128 stands for zero in the data rows.
Here are some points:
{154,  62, 225,  95, 153, 164, 218, 205,  62,  37, 230,  86, 119,  14, 113,
 128}
{ 74, 123, 124, 124, 128, 127,  89,  50, 109, 109, 137, 109, 162, 102, 152,
 158}
{ 70,  49, 170, 162, 128,  32,  76, 115,  59, 182,  60, 169, 130,  63, 111,
 167}
{195, 138, 161,  74, 118, 239, 115, 117, 178,  87, 255,  47, 168, 119, 171,
 152}
{130, 110, 133, 128, 135, 133, 103, 104, 129, 157, 130, 126, 154, 111, 135,
 158}
{157,  85, 144, 115, 113, 153, 135, 149, 137, 115,  95, 115, 126, 123, 142,
 119}
{179, 202, 186,  81, 134, 248, 105, 154, 181, 123, 177, 123, 138, 141, 154,
 133}
{  0,  69,  93, 255, 166,  23, 126,   0,  81, 140,  26, 108, 118, 195, 255,
 109}
{110,  88, 178, 126,  55, 151, 106, 105,  91, 100,  96,  89, 135, 115, 104,
 131}
{134,  97, 139, 154, 135,  98, 139,  94, 112, 101, 121, 151, 140, 135, 133,
 145}
{117, 141, 127, 142, 139, 141, 117, 126, 116, 128, 137, 132, 122, 137, 142,
 126}
{138,  89, 162, 110, 163, 188,  86,  70,  98, 111, 162, 141, 198, 136, 197,
 138}
{206, 105, 125, 113, 109, 226, 156,  31, 177, 114,  63, 192, 149, 229, 246,
 174}
{150,  99, 150, 139, 123, 108, 156, 172, 121, 152, 119, 141,  80, 170,  94,
  98}
{ 86, 128, 116, 132, 138, 164, 158, 164,  92, 111, 148, 108, 109, 142, 115,
 115}
{ 46, 122, 255, 143, 242, 232,  66, 184, 185, 111, 233, 107, 199, 139, 255,
 131}
{102, 142, 120,  83, 134, 116, 145,  61, 155,  68, 124,  92, 154, 151, 122,
 104}
{ 12,  76,  74,  67, 128,   0,  98,  85,  80, 116,  23, 165, 248, 129,  89,
 152}
{166, 124,  76, 122,  77,  34,  94,  70, 190, 102,  12, 103,  65, 164,  85,
  51}
{113, 238, 137, 121, 190, 192, 129, 186, 175, 147, 207, 107, 116, 145, 131,
 170}
{ 34, 116,  78, 189, 162, 101, 115,  69, 127, 105,  89, 102, 123, 136, 117,
  81}
{130,   9, 168, 133, 105, 148, 131,  94,  91, 116,  85, 169, 110, 183, 158,
  90}
Here are 12 more points, each followed by its number:
{142, 163, 151, 112, 144, 178, 144,  83, 121, 102, 136, 101,  89, 125, 147,
 146} 0
{151, 114, 161, 101,  97, 134, 233, 177,  97, 101, 134, 185, 133, 130,  18,
 134} 1
{149, 171, 129, 108, 157, 105, 121, 160, 166, 147, 164, 117, 132, 139, 103,
 139} 2
{ 60, 194,  75, 192, 128,  93,  77,  23, 136, 153,  72,  75,  37,  77, 137,
 156} 3
{186, 144, 224, 111,  72, 140, 160,  86,  89, 103, 156,  89,  66, 128, 119,
 145} 4
{203, 161,  63,  64,  45,  75, 175,   0,  54, 187, 255, 157, 255,  23,  12,
 245} 5
{ 55,  89,  65, 142, 127,  83, 150,  75, 120,  73, 100, 194, 139, 131, 128,
  88} 6
{154, 140, 133, 144, 107, 134, 130, 203, 125, 118, 118, 140,  96, 149, 120,
 101} 7
{163, 159, 150, 118, 107, 143, 162, 116, 135, 152, 119, 110, 108, 129,  69,
 181} 8
{134, 158, 152, 120, 130, 127, 123, 164, 106, 119, 155, 110, 146,  99, 116,
 134} 9
{116, 141, 154, 143, 112,  48, 109, 163, 144, 163, 170,  59, 159,  63, 163,
 116} 10
{156, 199,  81,  88, 161, 129,  61, 196, 174, 157, 117, 121, 158, 150, 108,
 175} 11
Which three of these numbered points are nearest to each point below by angle, seen from the average point of the first points? Their numbers follow each, nearest first.
{134, 159, 118,  78,  85,  87, 152, 142, 170, 183, 126, 139, 130, 137, 111,
 102} > 2 8 11
{110,  97, 108, 149, 179,  95, 121, 144,  64,  98, 145,  93, 151, 123, 191,
  73} > 10 6 9
{ 92, 130,  88, 180, 118,  71,  58,  66, 151, 153,  45,  65, 110, 156, 213,
 127} > 3 10 6
{172, 164, 127,  80,  92, 116, 173, 158, 147, 174, 150, 123, 127, 108,  45,
 172} > 8 2 1
{102,  53, 102, 173, 175,  51, 140, 117, 118, 145, 132,  94,  91,  80, 121,
  93} > 10 6 3
{ 86, 118,  15, 143, 109,  74, 159, 121, 125, 136,  64, 144, 157, 160, 123,
 120} > 6 3 11
{ 83,  53, 155,  80,  96, 173, 196, 125, 137, 139, 121, 147, 129, 152, 121,
 139} > 1 8 4
{140, 112,  98, 126,  64,  97, 115,  55,  56, 190, 195, 140, 237,  98, 125,
 180} > 5 10 9
{120, 126, 103, 136, 140,  94, 112, 135, 137, 158, 120, 144, 150, 115, 155,
 155} > 11 10 2
{167, 133, 163,  75, 114, 128, 121, 233,  74, 149, 147,  90, 162,  74,  87,
 160} > 9 2 1
{154, 176, 126, 119,  96,  77, 159, 133, 106, 163, 119,  91,  75,  87,  46,
 123} > 8 9 2
{141, 124,  73, 136, 167, 100,  95,  94, 138, 139,  99, 116, 149, 119, 133,
 170} > 11 3 5
{234, 188, 194, 100, 142, 201, 122, 228, 121, 112, 205,  62, 133,  84, 146,
 156} > 9 2 0
{159, 103, 235,  97,  65, 160, 138, 107,  91, 130, 180,  78, 126,  56, 158,
 170} > 4 9 5
{100,  65, 105,  93, 173, 116, 121,  56, 102, 105, 155, 125, 255,  68, 136,
 179} > 5 6 10
{138, 111, 163, 115, 132, 195, 169, 135,  91, 100, 164, 134, 129, 117, 105,
  99} > 1 4 9
{137, 162, 105, 140, 112, 100, 158, 106, 130, 140,  75,  86,  75, 111,  52,
 134} > 8 3 1
{144, 155, 197,  75, 154, 189, 148, 139, 130,  42, 127, 158,  73, 120, 114,
 100} > 0 4 1
Here are 12 other points, each followed by its number:
{ 60, 127, 131, 134, 109, 158, 135,  79,  86,  66, 131, 139, 112, 134, 146,
 112} 0
{  0,  18,  80, 176, 184,   1,  70,   0,  87, 181,  97, 166, 185, 128, 131,
 104} 1
{115, 134, 129, 153, 124, 135, 134, 112, 131, 103, 134, 118, 139, 129, 168,
 137} 2
{169,  92, 129, 127, 132, 148, 112,  95, 159, 134, 105, 153, 118, 184, 122,
 160} 3
{146, 121, 157, 113, 111, 131, 123, 147,  99, 136, 152, 126, 131, 106, 127,
 152} 4
{128, 112, 128, 118, 120, 114,  85,  99, 145, 112, 100, 150, 152, 125, 156,
 111} 5
{117, 159,  87, 141, 119, 100, 124, 142, 123, 127, 125, 151, 132, 114,  93,
 143} 6
{ 63,  38, 162, 140, 109, 134, 132, 186,  37, 116, 191,  82, 212,  57, 176,
 126} 7
{142, 136, 114, 123, 122, 109, 119, 167, 133, 142, 115, 135, 144, 105, 110,
 149} 8
{101, 122,  84, 184, 123,  38, 183, 220,  53, 161,  84, 138, 116, 104,  97,
  76} 9
{126, 139, 175, 116, 131, 109, 168,  98, 111, 132, 175, 137, 169, 123,  70,
 170} 10
{120, 161, 142, 130, 146, 142, 115, 119, 122, 115, 140,  91, 141, 126, 165,
 139} 11
Which three of these numbered points are nearest to each point below by angle, seen from the average point of the first points? Their numbers follow each, nearest first.
{ 85,  40, 189, 216, 152, 140, 134,  29,  58,  36, 128, 181,  82,  42, 255,
 134} > 0 7 2
{145, 181,  51, 125, 112,  65, 106, 106, 205, 126,  75, 139,  59, 145,  63,
  85} > 6 8 5
{ 40,  61, 122, 185, 110,  80, 117, 204,  64,  96, 113, 144, 155,  71, 250,
  65} > 7 9 1
{189, 173,  83, 175,  86, 111, 125, 162, 194, 132, 106, 131, 146, 149, 201,
  97} > 2 8 5
{103, 144, 117,  36, 184, 167,  83,   0, 175,  69, 104, 140, 195, 109, 184,
 145} > 5 11 1
{111, 123, 123, 137, 124, 129, 139, 130,  78, 107, 150, 111, 161,  96, 129,
 133} > 7 4 9
{127, 217, 150,  95, 140, 190, 146, 162, 159, 113, 175, 121, 138, 120, 161,
 144} > 11 2 4
{126, 168, 115, 146, 138, 122, 124, 143, 110, 131, 134, 110, 119, 117, 103,
 111} > 6 8 9
{209, 155, 195,  78,  91, 132, 148, 195,  88, 169, 149, 113, 110,  96,  58,
 157} > 4 8 10
{106, 113, 189, 165, 124,  49, 197, 202,  48, 160,  51, 185, 149, 129, 109,
  94} > 9 8 6
{ 97, 116, 117, 171, 142, 108, 106, 139, 129, 136,  88,  98, 128, 152, 165,
 114} > 9 1 2
{ 82, 118, 113, 134, 186, 142, 151, 172, 122,  85, 150,  87, 177, 110, 127,
 119} > 7 9 11
{144, 185, 189, 138, 137, 191, 115,  67,  95,  90, 204,  72, 145,  70, 168,
 144} > 11 2 4
{103,  81, 115, 153, 107, 165, 172, 171,  81,  66, 112, 148, 162, 148, 147,
 139} > 7 9 0
{168, 152, 131, 104, 115, 121, 117, 140, 132, 152, 125, 140, 130, 143, 119,
 136} > 8 4 6
{186, 164,  87, 116, 135,  98, 123, 220, 160, 180, 103, 116,  81, 155, 105,
 105} > 8 6 9
{148, 112, 175, 151, 137, 130,  90,  67, 160, 169,  84, 104, 107, 143, 140,
 154} > 3 5 1
{120,  62, 178, 150, 117, 153,  98,  78, 165, 166,  91,  64,  62, 210, 191,
 123} > 3 1 5
